[[-0.947 -1.036 -4.473 -0.918  0.499  4.053 -0.722 -2.857  0.867  2.988
  -3.728]
 [-1.265 -0.761 -2.792 -0.048 -0.410  2.354 -0.477 -1.691  1.469  3.613
  -2.454]
 [-1.068 -3.682 -2.288  1.349 -1.842  5.535  1.786  0.514 -1.821  0.647
  -3.582]
 [-1.639  0.344 -0.888  0.913 -2.347 -0.061  0.260  1.644 -0.333 -2.270
   4.602]
 [ 2.546 -3.230 -2.601 -0.007  5.041 -3.210 -1.331 -1.652  1.134  2.943
  -2.637]] → 2.988

[[ 4.979 -0.753  0.281 -0.057 -3.610 -1.521  3.381]
 [-2.587  0.261 -0.092  0.212  2.079  0.990 -1.924]
 [ 4.547 -0.569  0.122 -0.163 -3.223 -1.463  3.057]
 [ 0.444  0.216 -0.301 -0.209 -0.061 -0.267  0.157]
 [ 0.272 -0.464  0.477  0.319 -0.560  0.124  0.389]
 [-1.869 -0.305  0.492  0.642  1.246  1.059 -1.303]
 [-4.799  0.793 -0.431  0.052  3.728  1.505 -3.411]
 [-1.632 -0.327  0.497  0.565  0.983  0.920 -1.066]
 [ 4.766 -0.556  0.078 -0.213 -3.366 -1.569  3.206]] → -1.521

[[-1.040 -2.323  1.797  0.095  0.943  0.603 -0.612  2.927  2.283 -2.396]
 [-1.385 -2.583  1.942 -0.256  0.819  0.459 -0.382  3.882  2.493 -2.485]
 [ 0.382  2.602  0.853  0.545  1.955 -0.380 -1.994 -2.737  1.225 -1.653]
 [-1.215 -3.482  2.166 -0.140  0.761  0.648  0.476  4.712  2.453 -1.921]
 [-0.308  2.840  1.422  0.707  1.903 -0.735 -3.714 -2.349  1.939 -3.228]
 [ 0.995  2.339 -0.019  0.479  1.339 -0.163 -0.426 -3.145  0.035  0.135]
 [ 1.043  2.203  0.366  0.733  1.641 -0.092 -0.928 -3.069  0.421 -0.343]
 [-1.200 -2.270  1.833 -0.103  0.889  0.501 -0.452  3.270  2.339 -2.411]
 [ 0.325  2.405  1.390  0.975  2.163 -0.362 -2.844 -2.579  1.668 -2.413]
 [-0.840 -2.188  1.424  0.132  0.606  0.615 -0.304  2.575  1.752 -1.861]
 [-0.997 -1.908  1.434 -0.076  0.823  0.603 -0.509  2.433  2.049 -2.192]
 [ 1.728  1.598 -0.356  0.647  1.141  0.292  0.833 -3.124 -0.589  1.528]] → 2.283

[[-4.902  4.260  0.571 -1.247  4.352  0.847 -5.308  2.265  5.454]
 [-0.789 -0.047  0.980 -3.708 -3.878 -1.277 -1.484  3.817  2.468]
 [-3.735  2.547  5.228 -0.097  2.272 -1.822 -3.579 -0.724  3.727]
 [-4.747 -0.943  0.235  3.318  0.303  3.410 -1.476 -3.598  2.949]
 [ 5.376 -2.549 -3.968 -0.622  0.126 -1.479 -4.018 -3.815  3.482]
 [ 1.191  2.207 -0.328 -1.082 -4.161 -3.618 -2.837  0.088  5.325]
 [ 4.269  5.047 -2.464 -2.071  3.610  1.994  3.423 -2.643 -3.389]
 [-2.927 -3.834  5.001 -1.530  4.704 -2.775 -1.707  0.739 -3.431]
 [ 5.462 -1.542  2.901  0.584  2.466 -0.422 -4.474 -1.041  2.152]] → 2.265

[[-2.093 -1.735  1.037  0.085 -2.642 -1.140  2.022]
 [ 1.152 -1.734 -0.851 -4.120 -2.096  0.551  3.960]
 [-0.265  1.048 -1.004  0.412 -1.207 -0.101 -2.748]
 [ 1.903  1.014  1.382 -1.194  2.155  0.313  0.310]
 [ 0.989 -2.555 -0.702  1.867 -0.722 -3.361  0.567]
 [ 3.721  2.216 -1.735 -1.030  0.601  0.111  0.389]
 [ 2.057 -2.904  0.115  0.352  1.515 -0.480  0.234]
 [ 0.370 -0.923 -0.258  5.189 -1.006 -2.026 -1.798]] → -1.140

[[ 3.667 -1.881  0.885  1.677  0.057  2.659 -3.999]
 [ 3.770 -0.543  4.406 -0.789 -0.854 -0.430  0.398]
 [-0.413  2.331  2.737  1.838 -2.494 -1.555 -2.361]
 [-0.967 -1.783 -2.365 -0.667  0.609  0.454 -0.777]
 [-0.147  0.948 -1.176  2.348  0.236  0.805  1.482]
 [-2.849 -1.347 -2.166  1.050 -0.645 -0.526  0.601]
 [-3.153 -3.093 -2.688  0.939  0.430  0.627  2.939]
 [-0.486 -2.362  2.153  0.694 -1.974 -1.154  0.798]
 [-1.062  1.520  2.536  0.993 -0.621 -0.167  0.920]
 [ 1.484  0.764 -3.566 -1.837 -0.852 -2.586 -3.432]] → 2.659
---
[-4.564 -0.635 -2.087 -1.730 0.894] -> 0.894
[0.312 0.491 1.418 3.666 -4.377 -3.955 -0.666] -> -0.666
[1.442 0.334 5.166 -1.001] -> -1.001
[5.378 -0.063 0.367 0.196 1.069] -> 1.069
[-4.776 -1.231 1.582 -4.138 -0.815 -0.421 4.261] -> 4.261
[0.211 4.616 -1.110 -0.073 -1.912] -> -1.912
[5.474 -1.421 2.591 -0.930 3.263 0.692 -2.061] -> -2.061
[0.491 0.096 5.677 -0.285 -0.096] -> -0.096
---
[4.488 4.098 -3.964 -1.800 -5.045 0.200 3.978] --> 3.978
[3.481 1.039 4.366 -1.212 1.280 0.997 -0.421] --> -0.421
[-4.787 -5.160 -0.273 5.149 -1.917] --> -1.917
[1.942 -3.617 -3.425 -2.037 4.984 -0.891 1.215] --> 1.215
[0.709 2.459 1.464 -6.016] --> -6.016
[4.330 -0.905 2.245 -0.018 -1.587 0.731 5.014] --> 5.014
[2.717 3.793 -4.709 -3.567] --> -3.567
